0: [101. 135. 125. 157. 128. 145. 107. 127. 111. 138. 116. 143. 129. 139. 159. 127. 136. 116. 141. 141. 121. 116. 142. 132.]
1: [112. 113. 134.  90. 114. 147. 129. 131. 126. 123. 151. 138. 139. 135. 104. 112. 140. 150. 152. 142. 125. 134. 135.  98.]
2: [141. 125. 138.  85. 146. 114. 146. 142. 117. 134. 149.  91. 154.  89. 104. 110. 113. 190. 110.  92. 194. 121. 137. 122.]
3: [142. 137. 178.  63. 183. 148. 207. 145. 122. 149. 130.  65. 223.  96. 132. 113.  96. 240. 116.  90. 240. 128. 196. 102.]
4: [135. 165.  69. 207. 135. 103.  50. 102. 130. 116. 110. 149.  50. 135. 198. 145. 138.  28.  47. 136.  47. 116.  28. 148.]
5: [129. 118. 126. 127.  96. 129. 120. 132. 123. 135. 135. 151. 126. 143. 110. 118. 142. 137. 141. 133. 114. 100. 135. 107.]
6: [125. 121. 103. 149. 107. 112. 122. 103. 128. 135. 101. 138. 123. 142. 142. 149. 135.  91. 120. 144. 102. 111. 113. 129.]
7: [115. 111. 150. 133. 130. 127. 145. 130. 120. 128. 113. 128. 154. 154. 145. 122. 129. 158. 164. 144. 145. 158. 175. 106.]
8: [135. 107. 138. 129. 100. 119. 103. 130. 143. 113. 153. 146. 115. 153. 120. 126. 123. 114. 116. 139.  55. 105.  77. 156.]
9: [136.  97. 100. 144.  62. 126.  93. 122. 140. 118. 142. 156.  82. 155.  93. 136. 157.  83. 144. 151.  56. 111.  71. 141.]
10: [117.  88.  85. 127.  16. 110.  94. 118. 154. 108. 127. 197.  49. 174.  76. 162. 165.  69. 195. 168.   0. 105.  39. 151.]
11: [153. 161. 148. 125. 212. 149. 140. 132. 121. 137. 142.  70. 167.  73. 149. 112.  70. 187.  74.  87. 227. 134. 164. 118.]
12: [145. 137. 160.  46. 114. 149. 144. 140. 123. 108. 187. 121. 129. 154.  84.  99. 156. 129. 186. 140. 102. 167. 114. 182.]
13: [113. 102. 141. 121. 102. 143. 130. 146. 120. 123. 145. 130. 133. 117. 124. 123. 132. 140. 149. 143. 113. 112. 123. 121.]
14: [148. 117. 105. 149.  86. 128.  72. 131. 147.  97. 150. 174.  81. 150. 112. 137. 162.  67. 127. 158.  49. 120.  65. 163.]
15: [166. 178.  99.  76. 158. 125.  99. 151. 129. 102. 176.  79. 116.  19.  88.  92. 106. 166.  97.  65. 217. 141.  99. 128.]
16: [156. 192.  93. 123. 129. 123.  82. 127. 123.  81. 153. 180.  49. 141. 176. 120. 137.  38.  70. 140.  16. 148.   0. 221.]
17: [122.  85. 106. 190.  68. 122.  87. 104. 138. 120. 108. 192. 103. 171. 137. 161. 176.  82. 144. 178.  60. 104. 119.  97.]
18: [157. 127. 162.  28. 125. 142. 151. 152. 138. 116. 187.  92. 127. 105.  58.  91. 122. 180. 141. 112. 162. 131. 106. 135.]
19: [114. 132. 157. 123. 185. 149. 127. 138. 101. 149. 144.  86. 163.  77. 141. 114.  95. 156.  96. 105. 225. 135. 159. 103.]
20: [118. 142. 186.  70. 172. 138. 210. 147. 117. 141. 125.  69. 207. 111. 103. 103. 105. 228. 165.  92. 237. 150. 213. 135.]
21: [129. 140. 101. 134. 117. 108. 124. 142. 154. 144. 133. 131. 115.  87. 124. 124. 118. 126. 111.  93. 121. 103. 102. 110.]
22: [106.  97.  65. 228.  99. 108.  80.  94. 120. 124.  84. 147. 102. 161. 159. 160. 143.  56. 138. 166.  98. 106. 127.  88.]
23: [161. 164.  89. 148. 138. 117.  66. 121. 138. 113. 144. 131.  90.  70. 117. 113. 130.  88.  85. 110. 136. 138.  81. 135.]
24: [131. 113. 169.  71. 131. 145. 174. 143. 130. 129. 151. 101. 148. 109.  90. 139. 128. 164. 142. 123. 169. 114. 136. 115.]
25: [132. 117. 108. 131.  89.  76. 149. 125. 153. 149. 103. 121. 117. 126.  90. 167. 136. 138. 148.  96.  92. 109.  87. 135.]
26: [169. 170. 139.  88. 166. 128. 119. 154. 143. 132. 175. 103. 124.  87. 146. 120.  92. 152.  67.  85. 139. 131.  67. 151.]
27: [118. 145. 130.  94. 164. 145. 172. 118.  99. 126. 102. 116. 151. 165. 133.  99. 123. 138. 161. 150. 133. 169. 170. 144.]
28: [146. 154.  81. 147. 137. 123.  76. 125. 153. 103. 147. 128.  89.  77. 135. 120. 141.  83.  72. 102. 125. 117.  58. 133.]
29: [139. 131. 107. 137.  87. 101. 141.  92. 152. 149.  86. 125. 120. 127. 105. 156. 138. 130. 153. 118. 106. 120. 127. 103.]
30: [123. 142. 145.  66. 145. 123. 219. 120. 131. 141.  92.  97. 161. 115. 113. 126. 102. 185. 183.  92. 174. 182. 187. 154.]

[110. 101. 129. 101. 100. 116. 166. 128. 125. 142. 103. 116. 155. 162. 114. 133. 138. 169. 167. 125. 127. 128. 158. 119.] 7
[115. 122. 113. 197. 145. 141.  84. 117. 104. 109. 119. 141. 122. 169. 169. 112. 138.  83. 112. 177.  95. 127. 152. 121.] 0
[129.  95. 167.  82. 135. 133. 190. 154. 134. 154. 139.  81. 186. 103.  86. 107. 112. 233. 158.  92. 211. 112. 204. 102.] 20
[136. 165. 115. 130. 177. 151. 114. 133. 132. 114. 134. 123. 115. 116. 190.  98. 104. 117.  66. 105. 134. 143. 125. 142.] 26
[165. 227. 131. 103. 211. 136. 126. 142. 129. 110. 169.  75. 128.  65. 164. 103.  80. 136.  10.  62. 181. 150.  80. 160.] 26
[113.  90. 118. 177. 104. 121. 114. 108. 125. 139.  88. 175. 118. 174. 145. 149. 154.  89. 146. 171.  87. 116. 150.  94.] 17
[124.  92. 118. 160.  78. 129.  96. 132. 149. 121. 138. 173.  94. 163. 143. 145. 163.  94. 139. 168.  74. 102. 107. 102.] 17
[100. 144. 109. 181. 177. 113. 137. 120. 134. 167.  82.  83. 168.  95. 155. 120.  89. 149. 118. 101. 202. 130. 198.  69.] 19
[132. 105.  92. 140.  81.  87. 153. 108. 170. 143.  80. 136. 110. 114.  91. 161. 142. 136. 170. 101. 114. 112. 126.  98.] 29
[137. 123. 152.  21.  92. 135. 195. 128. 152. 119. 155. 156. 126. 143.  75. 128. 154. 146. 216. 114.  73. 151. 107. 183.] 12
[134. 113.  86. 142. 111.  72. 136.  99. 157. 140.  88. 119. 110. 132. 107. 170. 129. 135. 143. 113. 129. 113. 112. 102.] 29
[118. 114. 103. 156.  82. 132.  73. 135. 126. 119. 145. 175.  76. 159. 106. 112. 159.  97. 154. 176.  70. 119. 100. 121.] 9
[133. 154. 113. 187. 132. 125.  85. 125. 129. 120. 101. 128.  96. 141. 159. 134. 128.  72. 100. 136. 104. 124. 114. 131.] 6
[170. 230.  64. 174. 174. 120.  60. 119. 141.  90. 139. 141.  34.  65. 202. 139. 107.  17.   0.  89. 104. 133.  17. 172.] 4
[129.  81. 159.  67.  90. 138. 186. 141. 145. 130. 134. 132. 149. 151. 105. 132. 143. 170. 174. 142. 109. 118. 132. 126.] 1
[ 96. 104. 108. 133. 120. 118. 161.  83. 114. 130.  81. 126. 143. 172. 148. 144. 144. 113. 175. 145. 124. 153. 170. 124.] 7
[125. 111.  92.  90.  90.  90. 152. 112. 144. 133. 103. 122. 125.  89.  55. 141. 132. 174. 172.  88. 161. 123. 158. 107.] 29
[153. 141.  97. 141. 132. 110.  90. 111. 145. 115. 112. 113. 114.  99. 122. 130. 119. 135. 106. 109. 142. 117. 110. 116.] 21
[165. 179. 167.  61. 214. 141. 151. 150. 113. 132. 194.  59. 165.  60. 112.  81.  76. 199.  74.  75. 255. 142. 159. 148.] 11
[125. 113. 125. 102. 127. 107. 155. 109. 142. 149. 108. 102. 137. 132. 115. 147. 114. 180. 154. 106. 150. 129. 164. 107.] 7
[142.  95. 151.  91. 125. 111. 166. 130. 128. 136. 148.  87. 165. 107.  75. 132. 138. 209. 157. 124. 186. 128. 176.  95.] 24
[120. 135. 109. 183. 168. 120. 129. 115. 115. 154.  71.  85. 148.  95. 157. 130. 106. 161. 101.  94. 216. 138. 187.  72.] 19
[102. 125.  76. 219.  79. 120.  49.  98. 115. 103. 102. 175.  55. 197. 168. 149. 151.  14. 109. 188.   0. 110.  42. 147.] 4
[132. 127. 149.  85.  76. 161.  86. 159. 144.  95. 205. 180.  78. 151. 101. 119. 158.  92. 141. 162.  42. 126.  32. 168.] 14
[129. 148.  97. 191. 137. 114.  83. 122. 121. 143. 111. 138.  99. 116. 167. 130. 123.  66.  82. 135. 105. 115.  99. 115.] 6
[103. 150.  97. 217. 172. 123.  80. 106. 108. 172.  70.  93. 137.  78. 172. 130. 101. 116.  78. 116. 192. 122. 161.  58.] 19
[142. 128. 155. 118. 140. 136. 133. 157. 137. 141. 147. 127. 141. 136. 136. 127. 117. 151.  96. 121. 139.  90. 121. 141.] 13
[124. 114. 128. 124.  96. 132. 127. 133. 129. 115. 156. 151. 109. 151. 121. 150. 136. 101. 136. 161.  68. 119.  75. 150.] 8
